Some points, one per row:
[-32. -30. -21.  16. -36. -24.  44. -43.  63. -42. -14.  30.  29.  -3.  -9.  -2.]
[-46.  23.  20.  27.   8. -11.  20.  -5.  14. -43.   3.   4.  -7.  -4. -14. -26.]
[-11.  -7.  41.  40.  -2.  -4.  -4. -34. -60.  -9.  35.  24. -30. -26.  42. -13.]
[-12.  19. -24.   3. -11.  41. -12. -26.  -5. -10.  25. -32.  14.  12. -31.  22.]
[ 21. -17.   6.  -4.   2.   3.  -6.   9. -15.  -9. -13. -27. -23. -26.  36.  24.]
[-27. -38.   8. -14. -41. -51.  59.  -7.  78. -26.  -9.  65.  39. -16.  59. -29.]
[ 33. -43. -13. -29.  -6. -10.  -3.  32.  31.   4. -13. -20.  29.  -2.  28.  14.]
[ 87.  41.  32.  -3.  44.  32. -18.   2. -18.  -1.  -8. -22. -44.  28.  -4.   5.]
[ 41. -27. -39.  20. -12.  -8.  40.  26.  18.   0. -10.   8.  29.  27. -33.  29.]
[-12.  53.  10. -17. -18.   6. -17.  -2. -16.  15.  -1. -18. -42.   4.  15.  20.]
[  1. -11.  -7.  -3.  -8.  47.  -5.  -4. -25.   8.  13. -37. -15.  18. -12.  62.]
[ 23. -10. -15. -34.   8.  16. -12.  39. -41.  18. -23. -20.   8.  -2.   6.  15.]
[ -1.   9.  20. -15.  33.  12.   5.  -1.  -6.  -3.  11. -20.   1.  -8. -43.   8.]
[ 40.  17.   6.  12. -12.  51. -66.  -6. -38.  10.  20. -26. -39.  -5.  18.  10.]
[-10.   4. -30. -39.  -2. -11.  29.  11.  21.   2. -12. -17.  20.  21.  -2.  22.]
[-15.  -1. -12.  41. -25. -14.  21.   0.  44.  -2. -22.  36.  22.  24.  14.  -9.]
[-30. -10.   6.  29.  15. -14.  10.  -1.  19.  18.  -8.  15.   5.  -9.   0. -34.]
Then 12 other points, each followed by its number:
[ 37.  11.   3.  11.   0.  18. -10.  10. -33. -25.  19. -25. -28. -12.  45.  17.] 0
[-25.  24. -34.   0.   2.   6.  44.  12.   9. -14.  32. -10.  61.   6.  17.  12.] 1
[  9.  -6. -13.   7.   0.  25. -18.  -9. -39. -10. -18.  44. -16. -61. -47.  -7.] 2
[ 23.   0.  26.   5. -41. -14. -35.  41. -40.  34.  17. -17.  -6. -44.   8. -28.] 3
[ 51.  -9.   1. -27.  38.   6. -35.  27. -43.  -2. -16. -21.   8.  37.  30.   7.] 4
[-43.  -2.  -3.   4. -11. -28.  22.  -2.  32.   1. -37.  23.  49. -15. -59. -57.] 5
[-25. -14.  34.   0.  -6. -16.  15.  -4. -21.  11.  28.  13. -36. -35.  41. -33.] 6
[ 26.  40.   4.  23.  10.  18. -28.   6.  -9. -13.   1. -19.  -7.  23. -24.  -3.] 7
[  8.  23.   0.   6.  23.  35. -25.  -5. -14. -48.  29. -20. -42.  -9. -13.  -5.] 8
[ -5.  -4.  -9.   8.  -4. -29.  11. -26.  48. -15.  -9.  42.  22.  -3.  -6.  -8.] 9
[-34.   1. -25.   2. -21.  19. -56. -22. -22. -20.  -2.  13. -15.  21.  -5. -24.] 10
[ 41.  11. -26. -30.  -4.   3.   8.  11.   3.  13. -22.  -9.   0.   8. -38.  51.] 11
Which three of these numbered points are nearest to each point below, looking only along the 4 directions in which the first points spread most? Their numbers follow each, nearest first.
[-11.  -3.   1.  10.  22.  -3.  -8.  36. -29. -18.  -3. -65. -10.   2. -38.  20.] > 7 8 11
[ 35.  10. -13. -13.   8.  -5.   7. -23.  17. -24.  24.  39.  79.  -7.   9. -27.] > 9 1 5
[-24. -14.  26. -14.  -7.  30. -10.  -4. -22.  14.  16.   5. -18. -22. -12.   5.] > 10 2 8
[-20.  21.  22.  12.  21.  28.  -8.  50. -33.  -3.  24. -15. -48. -14. -21.   0.] > 8 7 2
[ 22. -12.  17.  -1.  15.   6.  -4.  18. -47. -14.  23. -15.  -7. -22.  43.  14.] > 3 0 2
[ 20.  -4. -32. -14.  22.   9.   1.   5.  18.   9. -16. -11.  23.  76.   7.  20.] > 11 1 7
[-15.  -8.  36.  26.  -5. -14. -16. -11. -20. -27.  29.  -4. -42. -22.  38. -12.] > 6 3 2
[-17.  18. -12.   7. -13.   4.  44.  -5.  35.   2. -21.  14.  30.   4.  15. -86.] > 9 5 1
[-46.   1. -20.  23.   3. -21.  59.  22.  56. -23. -25.  38.  43.  27. -27.  -5.] > 5 9 1
[-11. -12.  15. -15.   2.   5. -12.  22.  -8.  -9.  -1.  24. -93.  11.  21.   1.] > 3 0 2
[-12. -35.  -4. -49.  -5.  -2.  13.  -6.  50.  32.  50.  13.  51.   5. -26.  36.] > 1 11 9
[ 93. -14.  10. -39.  -5.  20.   3.   1. -49.  35.  46. -24.   1. -14.   5.  21.] > 4 0 3
[ -5.  -3.  -7.  20.   3.  15. -19.  79.  -3.  12. -34. -29.  -2. -14.  10.   8.] > 4 11 0
[ 48.  14. -52. -35.  -3. -27.  -7.   3.  11.   5.  11.  -4.  20.  32.   5.  29.] > 11 1 4
[ 67.  55. -30.   1.  47.   7.   3.   0.  35.  -9.  11.   8.  15.   3.  39.  14.] > 4 7 11
[   3.   -1.   31.    2.    8. -101.  -53.  -23.  -40.  -13.   33.   28.  -81.   12.    9.  -27.] > 6 3 2
[-38.  26.  10.   9.  81.   6.  14. -12.  30. -18. -10.  34.  12.  35. -25. -18.] > 5 9 7
[-12.  -4.  -6.  36. -25. -14.  10.  -2. -33.   2.  41.  -1. -32. -11.  -3. -16.] > 10 2 6
[ -1.  25.  14.  39.  15.  24. -25.  -7. -48. -35. -11.  10. -62.  18.   1.  -3.] > 8 2 7
[-25.  20.   4.  -3.  30.  24.  -5.  49.  -2.  16.   4. -26. -27.  -1.  -9. -27.] > 7 2 8
[-11.   2.  -7. -12. -59.   6.   9. -21.  29.  32.  15.  10.  15.  10.   5.  23.] > 1 10 2
[ 26.   2. -27. -22.   8.  15. -18.  -2.   7.  27.  -3. -55.  22.  -6.   7.  76.] > 11 4 0
[-17. -12. -15.  -7.  -6.  -5.  17. -23.  47. -34. -27.  -1.  39.  13. -39. -23.] > 5 9 1
[ 20. -10. -54.  -1. -17.   6.   4.  39. -13.  23. -20. -18.  24.  -9. -11.  15.] > 11 1 4
[-42. -16. -10.   3.   8. -21.  -7.   6.  14.   3.  -6.  -5.  13.  -4. -75.  19.] > 1 5 9
[ -5. -11.  24.  17.  12.   1.  49. -22.  41.  -9.  36.  54. -14.  -1.   1.   0.] > 9 5 2
[ 13. -43. -17. -30. -19.  24. -33.  38.  -4.   9. -37. -12.  35.  -1. -19. -20.] > 11 1 4
[ -8.  -6.  26.  16. -42.  -9.  -5.  -8. -38.   3.  -1.  -2. -10. -26.   9.  -1.] > 10 2 6
[ 11.   9. -38. -22.  -1.  32.  27. -26.  -2.  -4.   9.  -5. -47. -13. -11. -27.] > 2 10 7
